(in the rows, 128 means zero)
Which row each row swaps with, under one turn or mirror
Dogel: [148 123 145 117 119 110 115 100 145 168  96 135 111 101 129 125 155 124
 127 119 117  92]
nedu: [146 145 152 135 173 132 119 120 136 169 115 135 115  99 122 115 156 146
 155 119 121  82]
Zarap: [120 136 139 176 123 164 143 160 126 130 118 119 100 118 135 105 133 123
 145 125 128  91]
san: [138 146 148 146 157 126  95 121 139 110 132 101 112 121 118 136 151 147
 129 145 130 112]
Rumu: [120 136 174 137 110 157 139 112 138 159 120 135 131 135 131 125 162  91
 116 129 135 113]
gep: [ 97 131 117 165 121 112 122  92 114 150 127 139 137 128 103 116 158 126
 127 117 116 139]
kito: [133 142 161 140 143 129 110 123 116 109  98 155 114 123 128  86 147 116
 134 138 113 134]
talol: [143 143 152 133 173 135 119 119 129 162 103 133 112 100 118 111 156 145
 156 122 118  76]
mip: [116 131 156 137 127 130 140 104 132 167 122 105 146 120 131 134 168 128
 104 103 131 122]
pev: [132 139 163 139 145 133 104 114 116 106 107 149 113 124 127  96 146 122
 128 135 121 142]
Fiz: [131 136 151 146 112  94 125 123 113 147 104 151 129 127  97  87 143 136
 152 123  88  96]
zupen: [121 110 131 171 109 140 115 141 133 130 117  97 112 128 101 135 136 131
 123 134 148  97]
Lud: [131 138 168 140 148 132 102 116 115 106 106 139 111 125 130 103 150 125
 123 141 132 138]
neluk: [120 158 115 164 129 135 126 122 140 160 133 142 122 106  88 103 133 130
 121 136 145 129]
rut: [125 142 176 146 112 152 131 104 136 151 122 137 136 128 139 125 159  93
 107 127 133 117]
gik: [140 112 169 166 123 104 129 119 124 144 124 126 112 112  90 104 136 143
 161 104 104  89]
nev: [118 126 131 181 102 149 129 156 130 131 120 108 100 122 120 114 138 125
 135 136 143  97]
mido: [119 122 169 144 119 134 134 106 125 149 123 119 139 126 133 136 160 103
 101 113 136 130]
zofek: [122 129 154 145 114  95 130 121 118 151 106 143 130 123  89  84 139 141
 160 116 100  97]
Sigep: [115 118 121 147 138 127 137 128 133 165 103 100 130  90 101 141 151 138
 128 102 126 113]
Pega: [134 141 162 148 148 138 101 115 112 104 110 143 109 127 133  98 142 124
 125 136 126 138]
luzig: [115 127 143 170 126 160 140 166 122 131 123 119  99 117 136 112 135 121
 146 135 124  97]
bub: [123 113 159 157 106 115 103 125 118 117 109  96 132 136  89 134 147 130
 131 128 139  96]
ziraf: [122 155 116 156 137 140 128 124 141 159 133 142 118 105  80 101 133 135
 129 135 141 129]
gatup: [147 150 154 141 170 141 121 126 143 162 109 135 111  95 115 108 154 147
 159 123 126  85]
nure: [114 171 127 144 111 141 128 121 151 161 120 145 143 130 114 129 135  97
 145 144 115  88]
kabom: [114 176 134 147 110 142 126 120 152 164 118 142 139 122 105 128 136  97
 141 143 117  84]
viz: [125 160 122 158 146 147 130 125 144 164 130 140 122 101  85  91 130 133
 141 134 137 118]
nime: [144 139 156 124 173 127 119 114 137 158  98 134 113  98 119 119 161 142
 149 119 119  80]
Miloz: [116 121 120 151 136 122 133 117 137 157  98  94 125  94 100 142 148 135
 135  97 130 110]
zik: [116 149 116 162 130 135 132 120 135 165 131 137 122 109  81 102 136 137
 123 136 145 129]
runif: [126 121 177 136 120 112 105 104 123 115  98 105 145 127  98 134 139 120
 135 113 111 109]
fogu: [115 116 142 147 134 129 136 108 130 165 108  99 134 109 123 141 168 132
 107 106 134 121]
gafo: [111 151 152 165 139 143 133 148 108 119 112 127 105 133 151 121 143 122
 160 118  99 103]
Gab: [114 177 136 140 112 144 126 122 149 171 126 142 142 129 113 132 135 106
 143 139 115  90]
Dak: [132 119 177 132 119 119 103 110 119 117  96 105 142 136  96 133 140 118
 140 117 118 111]
rukob: [134 111 174 169 127 113 134 122 118 141 130 125 108 112  90 110 137 142
 155  99 114  87]
Dutuk: [129 138 156 140 109 104 128 120 112 146 102 157 129 125  99  77 145 127
 150 123  94 104]
zefi: [140 107 166 172 132 124 128 124 117 132 131 118 103  96 100 117 129 132
 154  98 122 101]
Zevi: [120 114 143 167 110 123 101 139 123 116 103 106 119 138  96 135 150 136
 134 128 143  88]
kiku: [109 149 111 166 119 124 123 110 131 158 135 135 125 120  82 107 140 137
 123 134 138 132]
zopev: [123 150 161 139 109 151 133 118 140 162 118 149 136 139 124 121 147  81
 126 139 125 109]
botov: [113 166 118 136 127 121 118 119 150 154 134 123 141 130 103 151 147 133
 146 143 112  92]
pulut: [125 140 158 142 116  92 131 123 117 154 103 150 133 126  96  85 142 139
 154 122  94  98]
gugoz: [110 149 153 166 147 147 141 143 116 120 119 127 112 129 152 119 142 115
 162 121 101 103]
momok: [ 94 146 154 159 146 133 126 131 116 116 122 124 120 135 146 129 151 118
 156 110  88 106]
lof: [111 117 140 171 102 155 135 162 130 131 121 113  97 126 120 115 143 125
 140 138 136  95]
nanis: [152 124 149 122 136 110 117  99 140 167 100 135 113  92 125 122 155 125
 135 117 111  85]
Duled: [123 156 165 142 104 149 130 118 145 155 112 153 141 132 130 115 147  84
 124 132 128 106]
rel: [106 170 118 139 121 132 115 120 156 160 126 124 134 134 108 141 140 111
 149 136 109  87]
fisu: [111 146 159 167 141 146 137 138 112 119 109 121 106 125 156 113 141 120
 159 122 100 108]
peba: [102 137 146 156 148 122 126 117 103 118 123 126 124 142 139 135 160 131
 158 112  92 114]
fogur: [155 121 144 126 108 114 115  99 151 163  94 140 117 102 117 129 141 113
 119 122 114 110]
zigav: [131 143 163 145 157 131  98 114 117 107 118 128 111 121 132 119 158 133
 119 137 129 136]

Swapped with zik: Lud
Swapped with kito: viz
Swapped with gik: nanis
Swapped with mip: Zevi
Swapped with zupen: mido
Swapped with kiku: zigav
Swapped with peba: botov

